One vector is turned by the same rotation once a step. Each row is the vector after some number of steps, and that number follows the row.
The counts run from 0 to 145.
[138 164 100 113  91 154 187 141 151 169 143 106 111  87  95  92  95 104
 116 140 123 140 129 155  84 173 124  54 132 127 153 134 150  95 151 127
 130 102 138 135 123 103 109  86 115 145 108 114 134 135  96 127 165 120
  88]  119
[187 142 122 135 114 179 159 140 116 106 188 149  98 130 105  59  90 134
 106 103 129 121 129 129 123 134 124  81 132 128 168  97 152 124 117 183
  86 128 132  94 166 137 101 116 123 144 122 136 141 133 133 129 151 128
 124]  58
[146 152 156 162 104 152 146 138 127 136 167 151  99 118  79  73 116 117
 117 116  93  89  83 129  99 147 111  74 114 107 164 157 133 105 132 157
 123 129  86 111 164 101 124 118 102 209  98 138 117 126  93 124 158 147
 120]  42
[ 98 158 123 156 104 159 156 153 162 190 124 143  81 136 133  89  89 113
 164 139 142 135  83 176 110 131 104 113 130 126 167 126 124  68 135 154
 162  88 148 119 128 108 123 112 127 133 106 117 120 113 104 127 179 145
  99]  80
[133 137 125 136 123 189 181 143 151 128 158 149  85 108 100  78  97  98
 123 146 111 118 132 112 125 180 106  66 145 154 161 133 124  88 136 155
 111  89 142 145 138 111 101 128 118 131 112 112 123 132 126 130 173 159
 104]  61
[132 138 139 134 114 184 165 160 135 115 177 141  61 149 146  76 104 110
 125 114 113 150 124 138 129 147 148 130  98 132 169  80 131 100 121 180
 125 103 140  88 128 128  83 114 114 133 106 118 139 118 144 165 185 148
 141]  65
[119 154 161 156 102 165 125 133 105 135 153 169 109 131  91 102 104 103
 124 118 104 114  70 145  97 128 140 109  94 127 161 148 134  64 149 156
 118  88  97 110 148 114 117 116 112 164  85 136 120 109  93 133 160 170
 108]  41
[162 140 158 149 123 146 116 122 150 153 165 166  68 136  82 106 123 103
 168 156 156 114  78 153  96 126 145 131 118 136 167 131 141 111  91 166
 122 136 126 122 190 133 108 122 105 160  84 146 114 112 154 135 167 133
 109]  89
[155 163 141 117 103 150 183 119  86 145 182 145 103 111 112  68  98 155
 158 122 151 137 102 139  87 128 143  84 118 107 149 129 147 123  98 194
 107 137 133 122 161 134 109 114 112 148 119 120 119 142 120 129 165 126
 142]  0
[154 141 122 139 121 163 169 182 175 131 180 135 121 126  94  89 105  92
 110 136 112 134 136 117 104 180  93  74 142 125 153 123 166  61 110 145
 116 114 110 134 187 103 112 107  79 133 118 111 111 147 119 121 150 111
 116]  10
[159 166 163 128  76 133 167 128  86 155 149 134 120 119 111 105 114 164
 155 104 157 119  83 142  93 138 123 112 118 110 128 119 133  95 130 201
 133 133 119  97 166 110 122 101 123 177 103 129 114  95 121 155 166 134
 135]  91
[115 167 121 120  95 178 144 163 125 163 174 140 112 126 128  58 100 103
 133 116  97 141 110 164 114 122 132 103  99 135 164  88 138  69 149 173
 141  80 119 105 124 115 111 116 128 136 115 106 130 133 119 152 196 170
 109]  124
[135 119 144 187 132 136 160 141 156 117 145 144 115 119  84  69  81 132
  84 132 137 118 123 136 123 156 101  68 148 111 185 112 123  91 135 168
 113  91 143 130 167 106  93  92 117 159 126 119 106 101 129 104 131 159
 131]  54
[154 134 118 132  95 167 182 114 136 133 139 158  90 100  87  98  88 138
 137 121 159 122 129 111  77 144 139  75 118 121 151 120 127  96 136 169
  78  56 165 130 149 100 101  92 140 140  96 118 135 111 152 145 154 171
  96]  104
[142 151 169 137  67 144 161 134 102 162 165 154 142 109 106 121  86 126
 165 132 126 113  98 129 104 151 128 120 110 124 131 144 128  51 147 182
 127 109 113 116 174  94 140 126 100 174  90  95 104 123 121 166 172 163
 121]  92
[165 143 112 131 116 158 179 161 151 132 155 117 100 120 105  90 104 118
 117 133 148 129 122 135 108 178  88  54 150 113 155 123 162 108  91 163
 109 137 141 155 184 113 101  92  98 144 125 127 102 136 136 112 142  82
 114]  11
[171 126 158 137 113 162 157 165 149 146 194 147  83 130 124  96 111  96
 173 157 154 136  69 163 100 107  97 131 106 130 154 115 138  74  93 182
 133 114 101 119 167 127 137 133  99 132  99 128 101 128 132 122 160 138
 120]  140
[151 124 127 172 133 156 158 168 171 115 138 153  89 134  84 106  94 110
 107 144 145 109 107 137 119 152  72  80 152 116 167 130 142  93 110 153
 133 108 134 123 176 112 128 105  95 169  99 127  74 114 137 100 141 134
  88]  145
[160 138 112 134 110 169 157 143 141 135 167 143  71 114  95  94 106 105
 155 128 177 138 139 133  97 131 128  97 129 138 156  93 138  98 111 163
 107  81 169 127 149 112  87 105 142 101  98 147 125 126 170 138 174 131
 103]  13
[162 128 151 127 100 130 183 129 146 167 145 141  83  85 110 117 116 154
 160 158 185 133 100 143  92 142 106  96 121  92 159 126 150 119  91 164
 126 118 150 155 178 127 132  86 106 157 105  95  91 109 120 122 133 128
 104]  95
[192 134 110 120 121 161 163 140 130 110 159 158  92 104  72  99 109 151
 126 127 136 103 131 120  93 156 112  55 140  90 151 131 163 125 100 152
  85 126 138 129 197 129 122  98  96 173  99 122 115 107 133 125 128 115
 106]  102
[155 156 114 125  76 121 148 135 126 129 157 115 118 124  94 124 121 133
 123 123 136 123 148 168  82 166 121  82 132 100 151  95 166 112 164 160
 146 140 137  97 164 104 100 102  93 178  90 118 121  80 121 142 159 101
 103]  27
[152 156 169 129  90 128 183 158 144 172 146 121  85 116 130  89 118 119
 160 143 169 148  61 169  88 124  89 108 113 117 158 123 119  95  96 163
 155  98 124 115 137 125 143  98 117 142  99 127  86 120 116 107 150 133
 114]  139
[140 168 130 144  98 183 172 171 145 110 167 126 110 153 129  67  99 109
 111  87 101 137 118 138 148 159 115 105 130 114 171  77 133  99 138 178
 128 134 132  71 154 123  79 107 109 140 113 114 131 124 125 142 164 137
 138]  66
[170 144 105 118 101 174 161 176 158 130 185 136  69 139 128  90 128  85
 147 124 126 107 150 128 130 141 101 100 118 112 152 109 161 119 102 154
 128 136 128 115 165 123 120 125  73 147  74 104 117 146 139 156 174 109
 124]  18
[150 163 110 101 105 174 153 161 130 190 187 130  85 114 134 113 118 106
 175 160 150 133 108 162  93 160 118 100 128 139 140 125 162 104 125 143
 128 124 133 113 145 123 129 119  75 129 101 121 129 126 113 159 177 117
  89]  76
[171 130 116  96 106 179 172 138 140 125 183 142  71 104 130  85 116 127
 144 131 119 116 111 131  98 128 147 107  95 125 148 113 136 122 102 163
  92 101 112 136 166 145 132 125 109 143  91  90 151 149 112 159 163 135
 133]  108
[132 143 168 127 131 162 167 135 163 144 164 135  76  97 127  99  97 115
 138 155 162 175  88 140  96 145 116 102 113 125 170 120 132 103  65 161
 116  94 142 162 153 122 106 113 115 107 105 103 121 134 148 124 152 146
 132]  5
[137 156 118 138 105 147 175 138 109 144 154 106  80 125 106 107 112 129
 125 129 152 164 131 174  87 165 133  78 135 123 175  92 166 130 117 156
 151 134 166  93 141 132  77  89 104 125  97 139 127  94 158 140 145 103
 108]  71
[173 146 144 115 102 149 177 145 123 124 187 134 117  86 122  86  97 159
 134 134 157 140 123 142 103 128 108  80 126  90 159 105 159 124 111 193
 108 149 111 117 188 152 126  90  81 159 123  94 104 116 115 124 127 132
 119]  51
[144 132 136 130  78 129 145 141 119 162 149 154  98  99  95 122 104 112
 160 178 148 138 138 131  83 143 129  91 135 156 152 115 125  73 147 179
 154 117 144 103 141  94  90 124  93 143 109 124  85 120 174 142 190 173
  94]  136
[142 174 106 133  87 147 170 137 144 139 158 104 136 100  86  73 102 108
  96 107  98 120 144 162 104 175 128  60 128 108 153 106 153 114 154 139
 123 134 135 110 150 106  86  91 108 171 131 110 136 112  91 137 161 125
 105]  118
[170 183 123 137  91 151 180 155 149 140 143 115 119 174 117  46 101 127
 127  82 142 119 112 150 110 149 108 105 135 120 138  86 119  87 117 164
 124 109 156 109 156  92  96 110 149 152 110 140 110 117 146 125 171 106
 139]  15
[140 128 125 155 130 157 114 146 137 120 151 164  56 118  73 105 122 126
 149 146 144 128  94 173 104 107 117 102 112  87 186 112 153 131 119 157
 127 128 143 106 172 150 107 103 105 167  91 125 115 108 134 124 162 153
 101]  38
[148 145 150 148 107 161 138 154 139 123 187 152  87 128 101  95 136  76
 140 137  99 133  76 163 107 122 110  90 120 135 154 129 143 102 107 166
 155 149 102 107 158 121 109 146  76 164  97 141 100 147 120 121 164 117
 105]  133
[137 167 149 136  77 164 182 151 114 126 161 135 132 118 139  93  73 135
 134  85 139 161 133 140  89 149 128 101 121  98 135  93 142  57 108 185
 123 107 142 110 157  99 104  83 121 128 123 119 109 119 126 143 138 121
 137]  8
[157 154 136 145 106 152 151 173 158 159 163  99 123 170 121  59 115  90
 115 107 111 112  83 176 132 157 118  97 142 137 158 105 153  99 132 138
 144 134 108 105 152 119  92 112 114 155 111 145 144 114 106 147 166 106
 108]  74
[164 132 117 111  98 167 174 139 125 105 207 141  87 124 102  92 114 126
 139 127 105 111 154 109 122 151 152 106 113 102 159 106 148 133 130 179
  96 126 118 115 178 131 113 118  98 157 103  83 137 142 126 167 167 151
 127]  109
[148 149 122 149 103 139 131 128 102 127 143 152  78 118  94 104 103 162
 144 104 152 120  82 181  86 104 127  99 114  88 173  98 141 117 119 172
 126 126 133  89 163 139 112  78 135 170  99 141 107  92 113 119 148 150
 112]  39
